The rows below fall into families. The same turns and mirrors carry the whole set onto itself and the rows of a family onto each other. For each named row, which other rows are in its family? Write them in the order they are listed.
These 30 rows form 10 families of 3 rows each.
J333: [ -3  32  13  22  11  -2  13  12   9   7 -46  12 -14 -13 -14 -23  -2 -16]
J134: [ 24  15   3 -14  45  12  -6  -4  16   1  17  -3  14  -3 -14 -15  15  -5]
J471: [ 15   2  11   7 -16  16  10   0 -13 -15   3   8   7  -7 -21 -45  -5 -16]
J944: [  2   7   4   7 -18  13  14   4  -4 -10  10   6   9  -7 -25 -55   5 -18]
J84: [ 10  23  -4  -7  46   9  -5  -2  16   6  20  -9   7  -4 -20 -19  26   2]
J627: [ -3   2  -5  -5 -12  14  23  12 -12 -14   8   8  22  -3 -15 -40   8  -7]
J495: [  4  43   6  -9  46  14  -4   0  23  -2  11  -4  17   4 -12 -11  18  -6]
J169: [  0  12   8   0 -19  14  21 -10  -3 -12  17   9  13   1 -13 -47   9 -19]
J367: [ -1  22 -15 -15  42   5   1  -6   7  -3  13   1   9   4   4 -17  19   9]
J423: [  9  26  -7  -8  47   4   9   5  23  11   9 -10   7   0  -4  -9  16   2]
J945: [ -3  21  -2 -15  49   3  -3   0   1   6  10  -6   4  -9  -7  -4  15   0]
J549: [ -4  25  20  18  29  -8   5  11   9  -3 -46  20  -8 -16 -10 -22   5  -3]
J217: [ 12  35   3 -17  40   2   0  -2  22   9  20   0   6  -3 -13 -16  26   0]
J175: [ 11   4   2   5 -20   3  20  -5  -5 -16   9   7   4   0 -26 -44   3 -10]
J311: [-13  35   6   2  26  -4   6   3  12   0 -46  24 -12 -11  -5 -23   2 -18]
J971: [ 15  17  -3  -5  46  -4  -3 -10  22   1  14  -5   8   2 -11 -12  20   3]
J263: [ -1  25  20  17  24  -7  15  10  25  -4 -45  19  -9  -8 -13 -29  -1 -15]
J428: [  3  13   7   4 -25   4   8  -2  -3  -6  14   9  13  -4 -10 -50   6 -14]
J418: [  2  -1   5  -1 -19   0  13  -4  -5 -14   3  14  15 -12 -19 -48   0 -20]
J68: [ -5  29  19  24  27   3   1  16  19   4 -45  15  -5 -15 -15 -32   7 -14]
J426: [  0  38  22  22  15  -2   4  15  15   4 -43  23  -7 -11 -10 -27  13  -5]
J82: [  0  12 -15  -5 -20  10  18  -1  -8 -15  -6  22  11   0 -16 -43  11 -13]
J645: [ -8  22  10   8  18  -1   6  15   8   3 -50  25   4 -17 -17 -19   6 -25]
J563: [  3  22   3   6 -18  18   1  -6  -7 -15  16   3  24   3 -19 -39   6 -18]
J505: [ -7  47  24  21  11  12   6  13   8  -9 -40  16  -1  -5 -18 -26   2 -15]
J990: [ -6  32  24  26  15   4   9   4  15   0 -46  23  -2  -6  -6 -26  12 -15]
J895: [ 10  26  26  15  31  10   8  18  17  -3 -45  17  -5 -12 -12 -25  -1 -11]
J524: [ 11   4 -12   4 -22   7  15  -2  -1  -3  10   3  19  -2 -18 -39   6 -17]
J203: [  9  33   4  -9  45   8   4 -12  16   4  13   0   4   2 -12  -7  30   1]
J767: [ 12  17  -3 -20  45   1   8  -1  16  -3  17   0  12  -5 -17 -14  24   7]

Which other rows belong to the same family as J945? J627, J645
Which other rows belong to the same family as J84? J944, J68
Which other rows belong to the same family as J203? J169, J990
Which other rows belong to the same family as J418? J549, J767
Which other rows belong to the same family as J423? J333, J524
Which other rows belong to the same family as J428? J217, J426
Which other rows belong to the same family as J563? J495, J505

The rows below fall into families. The same turns and mirrors carry the whole set onto itself and the rows of a family onto each other. For each named row, which other rows are in its family? Write them in the order they are listed.
These 32 rows form 4 families of 8 rows each.
J366: [ 22  -4 -12  12 -11   7 -28  18 -10  -8  -7  13  11  15 -10  46 -15  12
  22   9  11 -33 -15  -9   6 -23   8  -8  -9  -8  22 -10   1 -24   9   2]
J926: [ 15  16 -17 -26   7  16 -13  15  11  10  28  -6 -13 -12 -19  17   1  18
   6  -4  11   2 -10   1   6 -26 -16  -9   2  17  14   1  -6  28 -31  15]
J669: [ 23  -2  -9   7  30  -4 -12  10 -25  36 -15  -3  14 -29  -2   4 -10   3
  16   6   7 -12 -30  -2  -9 -28 -31 -19  10   4   5  -9   8 -16 -12  -5]
J583: [ 16  13 -16 -27   4  16 -10  14   8  15  22  -7  -6  -7 -24  14  -3  29
   6  -8  16   1  -4  -1   2 -20 -17 -22  -2  34  -8   2  -4   0 -27  27]
J713: [ 18   9  -7   7  -5  -9  29  -6 -11   2   8  15 -25  15  -9   7   5  -7
  10  19   8 -13 -26 -20  21   8 -11 -12  15   2   8   3 -18  26  -8   9]
J709: [ 21   7  -2  -2 -11  -1  15   3  -1  -3  11  22 -20  29 -22  16  14  24
  20  37  -4 -20 -16 -24  -1   8   0  -7  23  -1   4   7 -20  15 -18  -7]
J646: [  3  20 -11 -17  -4   7  -7  13   9 -11  -2   2   8  13  -2  18  -3  13
   0  -3  31 -33  -1 -15  41  15  -3 -30  -1 -18   5   3   3  -4 -26   9]
J196: [ -9   8  -6  -8  -3  11   3   8   0 -13 -11  -3  14  10  -6  11  -3  13
   7 -14  34 -26  16 -16  28   6  -7 -39   0  -4  -8   3   8 -25 -22   5]
J124: [  9   7  15  -3   0   5   1  17 -24  11   2  19   5 -12  -1  -6   1  33
  -3  28   0  -5 -26  -2  -7 -15   2   6  26 -15   2  13   8  19 -45 -19]
J597: [  1  17  13  -8   6   2 -10   7   5   5 -14 -12   2   5  -4  17   2   7
   8 -11  29 -31  17 -12  22  14  13 -38 -11   2   4  -7   4 -24 -12   9]
J340: [  8   9  14 -20  -7   1   7   6   6  -9 -13  -5  -1  20 -17  24   1  15
  18  -8  26 -27  12 -17  30   2  -4 -35 -17   8 -11   6 -14 -17 -31   6]
J34: [ 13  -6 -10  26  -2 -12  -6  15 -10   5 -12  11  16  15 -12  19 -14   6
  28  -3  18 -22 -11 -24  16 -33 -16 -18  -3  -4  14   1  -3 -33  18  -4]
J234: [-13 -23   7  18  18  27  -2   4 -15  18   9  11  23   7  11   6 -16  23
  19 -15  30 -20  -6   4  -4 -32  -2 -11   3   6   3 -16  -5  -4 -19 -12]
J267: [  3  37  12  -1  -2  -7   4   5 -14  -6 -27 -12  -4  -9 -26  29  11   0
   6  11   1   8  -5  -1 -10  12   8 -10  24  -6  10   3  21   1 -16   3]
J315: [  7   7  22   9   3  14  14   4 -20  -4   9  16   0 -14  -7  -2  13  35
  -9  21  14   6  -1   7  18 -12   1   5   9 -14  -3   3   6  29 -35 -13]
J940: [ 20  -7 -26  17  -3   9 -14   9 -12   3 -10  22  16   7 -15  30 -15  15
  27   7   2 -23 -20 -16  -9 -29   2 -16   4 -16  10   2  -1 -29  20  -2]
J855: [ -2  27  16   2 -11  -4   8   0 -20  -9 -30   6  -4  -7 -16  27   4   2
  12   7 -11 -11   4 -15 -32   1   7 -10  19   6   7   1  12   2 -25 -10]
J568: [ 18   2  14   7 -16   7   9   2 -23   2   2  35   3  -7  -3  -1   4  36
 -14  23   7   2  -7  -5   4 -28   1   9   9   1  -6  19   4  18 -41  -1]
J802: [ 34  -1  -1  -3  21  -4  -9  10 -15  37 -18   8 -12 -28 -16  10  -3   8
  14  10  -9   3 -29  19  -9 -14 -17 -19  16  -4  -5 -16  11  -2  -2   4]
J586: [  1  19  20   7 -11 -16   6   9 -22  -4 -28  -1 -10  -6 -14  39 -11 -18
  17   8  -3 -14 -11  -6 -21  -7   8  -9   9  11  12 -12   9   5 -11  -6]
J880: [ -2 -19  32  16  10  18 -14  11 -13  16  -3   6  13  -6  14   6 -12  19
  14  -9  26 -18  18  13   6 -36   5  -9  -4   0  12 -14   2  -2 -14  -8]
J733: [ 21  11  -4  15  -5   4  20  -6   6   4  27  13 -13  24 -15  26   4  26
  15  21  14  -8 -14 -18  15   0  11 -11   2  -3   2   1 -31  19   1   3]
J615: [ 31  11 -11 -21  17  13 -20  19  14  22  27  -1 -11 -13 -23  12   1  38
   9   2  11 -11  -5   1  14 -17  -3 -28 -19  14  -7  -8  -9   4 -11  18]
J584: [ -5 -21  10   2  18  22 -14  10  -3  20  15   7   7  12  12  12  -6  22
  19 -17  27 -29  -8   9   7 -15  -3 -10  -6   5  13 -32  -6  10 -32 -16]
J664: [ 30 -17   2  -9  17  -3 -12  10 -24  32 -24  17  -6 -31  -3  17  -7   1
   2  14   6 -22 -29  11   7 -15 -11 -19 -10  -2  -5 -27   7 -20 -22 -11]
J863: [ 17   3  12   3 -10  -7  -1  15 -24   0  -3  27  -2 -19 -13   0   2  11
 -18  21   7   4 -17   2  13 -40   0   7   2  -4   4  14  20  23 -33  -3]
J8: [  4  26  -1   6  -6  -8   2   9 -18  -5 -30 -15   7 -12  -8  21  -4  -3
  20  10  -8 -12 -15 -15 -23  -4  -3 -21  26 -17  16  12  13  -3 -17 -20]
J696: [ -6 -16  27   3   9   9  -3  18 -10  19   6   4  16   8  -1   8 -18  26
  19 -23  34 -14  -3   1  16 -39 -10 -10 -16  19  -1  -8 -10  -9 -27  -1]
J285: [ 28 -10  -4  29  -8  -5  -8   3  -9  16 -17  19   9  12  -1  28 -17   4
  19  15  11 -14 -15  -3   8 -29   8 -11  11 -20  13   5  -5 -20  25   2]
J331: [ 24   1  -6 -12  23   3  -8   5 -23  37 -25  19   1 -34 -10   8  -3  11
   6  10  -7 -15 -30   1 -17  -6 -12 -20   8   0  -9 -14  10 -22 -20  -3]
J438: [ 27  -1 -12   6 -16  -3  28  -8  -1   5  14  21 -24  25 -13  11   4  18
  16  14   3 -10 -14 -22   9   4 -11 -20  11  13  -9   5 -26  11  -7  11]
J443: [ 33   7   3 -31   9  16 -12  10   4  12  19   5  -9  -1 -27  19  10  37
  12  20  11 -11  -9  -2   8 -17 -13 -12  -5  27 -10   5 -15   7 -45  19]

Which other rows belong to the same family as J802? J597, J267, J315, J880, J733, J615, J285
Which other rows belong to the same family as J669? J709, J124, J340, J34, J8, J696, J443
Which other rows belong to the same family as J664? J366, J926, J713, J646, J586, J584, J863

The rows below fall into families. The same turns and mirrors carry the whole set onto itself and the rows of a family onto each other. For each named row, which other rows are in its family? Write them in the order they are listed.
These 40 rows form 5 families of 8 rows each.
J521: [ -1 -15 -21   3 -16   1  -1  23  10]
J956: [ -5  16  14   3  -7  12 -21 -10  19]
J998: [ -1   4   1  11 -21  26   9   3  13]
J166: [-26 -10   9 -13   8  14  16  14  -6]
J545: [-15  12 -17  16  -5   0  26 -11  10]
J364: [-16 -20 -25   1   2   0   5  -9  26]
J996: [ -2  18  11  13   1  -9  20  -7 -10]
J641: [-14   7   1   2 -22  -4 -28   1   4]
J432: [ 4  7  5  7 -7 29 12 10 14]
J530: [  2  21  13   1   7   7 -16  -2  22]
J146: [ -3  -2 -10  14 -30  17   4   4  10]
J479: [  0  10 -12  -2  15 -11   8 -28  -6]
J933: [-11 -29  14 -17   8  -1 -10   6  -3]
J962: [ -2 -23 -11   4   0  -9  -7 -21  22]
J858: [ -1  -1 -13  -3  16  -8   1 -35   3]
J314: [-10 -17  -3 -17  12   2 -10 -28  -4]
J259: [ 8  3  5  0  4 22 13 21 15]
J760: [-23   8   7  -2   4  12  25   9 -10]
J879: [ 8 -5 -5 -3  8 12  8 29 13]
J779: [ -4 -11 -19  10 -27   8   1  11   9]
J449: [  2  16   0  -3  11 -13 -16  18  10]
J221: [-15 -13   3 -20   9   1  -8 -20 -17]
J38: [-21 -29 -14 -12   8   6   1   1  19]
J271: [ -4  10  -5  -3   0 -19 -21  20   2]
J546: [-19  15  -2  10  -2   5  29  -2  -4]
J744: [-14  -4   2 -17   9  -3  -1 -16 -26]
J415: [-25 -24   0 -17  10  12   5  10   6]
J303: [  5  21   8  -2  15  -3 -15   9  18]
J329: [-11   6  -4   0 -15 -14 -27  12   1]
J376: [-12 -11  22 -12   8  -1   3  11 -16]
J594: [  2  -4 -12  16  -2 -13   5 -26  20]
J614: [  4 -11 -15  -2  -1   3   3  29  11]
J503: [-13  -3 -26  11  -2  -2  17 -15  22]
J585: [ -4 -10  -9 -10  13  -2  -6 -34   4]
J668: [ -7 -34  -1  -9   4  -5 -14  -7  14]
J295: [  1  12  -3  21  -3 -12  16 -20   6]
J622: [ -4  11  -6  -5  13 -13  10 -21 -18]
J493: [-10   5   0 -10  10  -9   6 -13 -26]
J516: [ -8   8  22   1   5  -4  15   6 -19]
J952: [-11  10   9   4 -19   7 -27  -8  13]

Which other rows belong to the same family as J221? J479, J858, J314, J744, J585, J622, J493
Which other rows belong to the same family as J329? J956, J641, J530, J449, J271, J303, J952
Which other rows belong to the same family as J962? J996, J933, J376, J594, J668, J295, J516
Which other rows belong to the same family as J521? J998, J432, J146, J259, J879, J779, J614

The rows below fall into families. The same turns and mirrors carry the whole set onto itself and the rows of a family onto each other. For each named row, which other rows are in its family? Write them in the order they are listed.
These 36 rows form 9 families of 4 rows each.
J255: [ 15   7   2  13  -5   9 -21   7 -23  -3  15   9  -5 -17   9  12   6  37
   3  21 -14 -11  -4 -21  -8 -24]
J655: [-14  10  10  -5   2 -13  -8  -7   0  16  10  -2  -4  20 -16   8   7   2
 -11  32  15 -29  -2  26 -25  -5]
J906: [ 12   5   6   3 -18   0 -22   9 -27  -5   8   9  -7 -18   5   6  13  39
  -3  14 -20 -10  -5 -18 -18 -16]
J604: [-10  -2  12   4   6  -8 -22 -14  -6  -2  19  22 -21 -16 -16  25 -12 -26
   3 -18   9  -5   9  -2  17   9]
J312: [-10 -11  -3  -2  -5   7  16 -12  10  24  -9 -11 -10  -7   9  -2   5  11
  -6  -8 -24  -4  22 -19  36 -19]
J260: [  7  -1  -6   7  -2  11 -14  10 -27  -4  18  10   2 -10   6   4   7  37
  -2  17 -23 -20  -4 -28  -9 -25]
J963: [-18  -3  -1   4  -8   4  18  -1  16  28  -6  -4 -13  -1  -2  -8   0   5
  -1 -15 -22  -3  17 -17  36 -15]
J374: [-16   8   6   0   2  -8  -5  -5   4  20  18  -4   3  14 -10  11   6  11
 -20  34  10 -31   3  26 -19  -6]
J834: [-23  -9   4  -1  -5   3  16  -2  20  13  -8  11 -10  -4   3   4   1  20
   0 -13 -21  -7  28 -13  35 -23]
J953: [-14   1   4  -2   5  -4 -17 -14  -7   2  17  21 -17 -11 -13  26 -18 -35
   5  -9  -2   3   3  -1  20   4]
J308: [-19 -12  -1   2  -6  11  21  -6  19  18 -10  -1 -15  -2   0  -1   6   8
  -7 -11 -21   3  16 -11  36 -18]
J287: [-10  16   5   3  -7 -14  -5  -1  -3  12  24   2   4  14 -10   9  -2   0
 -26  35   0 -32   5  19 -20  -2]
J729: [ -9  -8  11  -8   7 -16 -20 -19 -11   5  25  20 -23  -2 -11  25  -7 -28
  -2  -7   9  -1  -2  -4  22  14]
J476: [-10  -7  14  -4   4  -5 -21 -15  -2  -8  15  19 -24 -10 -16  23  -8 -26
  -4 -16   3   5   0  -1  20  11]
J54: [-10  -5  16  -5   0 -13 -20  -9  -8  -5   7  19 -21 -14 -18  22  -9 -27
   5 -20   2  -1   4 -11  24   6]
J377: [ 10  -2   2   3  -8   1 -24   8 -28   3  14   2   1 -15   2  10   8  35
  -1  14 -21 -17  -3 -23 -24 -16]
J213: [-15   3  10   1  -8 -12   1  -9 -11  16  13   1  -4  14 -11   3   6   9
 -19  27   3 -32   2  30 -29 -10]
J781: [-15  -6  -2  -9  -5   3  19  -7  21  15 -12  -3 -10  -3   1   0   5   9
  -8  -3 -22  -8  23 -12  41 -22]
J283: [-12 -11   5  -2  10 -12 -21 -19  -8 -11  15  27 -24  -8 -11  23 -11 -25
   0  -4   4  -4  -5 -10  27   4]
J430: [-14   2  14   4   1 -17 -15 -16  -6  -5  12  26 -18 -17 -19  21 -10 -21
  -4  -7  14  -2  -4  -2  27   4]
J390: [-14  10   9  -3  -4 -12   8  -5  -5  14  18   4   1  13 -15   4  10  -3
 -20  33  -3 -30  -2  25 -24 -11]
J573: [ 19   5   0   1  -8   7 -25  11 -12  -1  14  17  -4  -5   4  18   7  40
  -3  15 -24  -4   4 -21 -16 -22]
J958: [-22  -5  -8  -5   3  10  16   2  13  18  -6  -7  -5  -1  -6   2   3   8
   2 -11 -23   2  19 -18  37 -15]
J388: [-24 -12  -3   0  -7  -3  23  -6  16  24 -11  -1 -17   2  -2   1  -1   4
   2 -16 -18  -2  20 -11  30 -19]
J258: [-11   6   6  -5  -5  -7   0  -8 -11  14  12   4   1  -2 -14   7   7   7
 -21  36  10 -28   7  30 -28  -5]
J601: [-14 -12  12  -3   5  -9 -22 -14  -6   0  21  17 -18 -10 -18  21 -10 -30
   7 -19   2  -3   2  -9  19   4]
J519: [ 10   4   2   5  -5   4 -22   8 -22  -8   7  12  -2 -13   6   4   3  36
   2  16 -32 -13  -4 -25 -17 -16]
J983: [ -2 -12  14  -1   5 -14 -25 -13  -5  -7  16  25 -17  -6 -12  27  -7 -29
  -7  -4   2   4  16  -7  22   7]
J877: [  8   2   0   5  -4   4 -16  12 -28  -3   9  12 -10 -14  10   5   7  44
   0  22 -21  -4   5 -16 -16 -16]
J605: [ -8 -12  -8   0   1   9  22  -5  16  23 -13   4 -13   0  -5  -7   2  11
 -11 -10 -15  -4  15 -19  35 -18]
J886: [-21  -6  -3   7  -5   2  23   1  19  25  -3   2 -12  -7  -2   0  10  16
  -2 -12 -17  -1  24 -14  33 -15]
J396: [ -8  13   9   5  -7 -11   4  -1 -13  26  18  -4  -4  13 -11   3   8   8
 -18  33   0 -29   2  20 -28 -10]
J317: [ -6  10   4  11   3  -5  -3  -9  -9  16   7   1   1  18 -23   6  10   2
 -24  34   9 -27   2  27 -18 -12]
J801: [-11   9  10   1  -1  -8  -4  -5  -3  22  20   0  -7  14 -17  -1   8   4
 -21  37   4 -25   1  25 -26  -7]
J49: [ 10  -1   4   4  -6  11 -29   9 -20   2  13   9  -6 -17   2   4  10  37
  -1  22 -25 -10  -1 -22 -18 -18]
J950: [ 15   4   2   7 -14   7 -19   2 -17  -1   3   5  -6 -14   8   9  12  36
   9  20 -19  -3   0 -25 -15 -30]

Which other rows belong to the same family as J729? J655, J312, J950
Which other rows belong to the same family as J886? J604, J390, J519
Which other rows belong to the same family as J476? J308, J801, J49
Which other rows belong to the same family as J963? J906, J213, J601
Which other rows belong to the same family as J396? J54, J377, J388
Which other rows belong to the same family as J430? J260, J834, J287
Which other rows belong to the same family as J573? J983, J605, J317

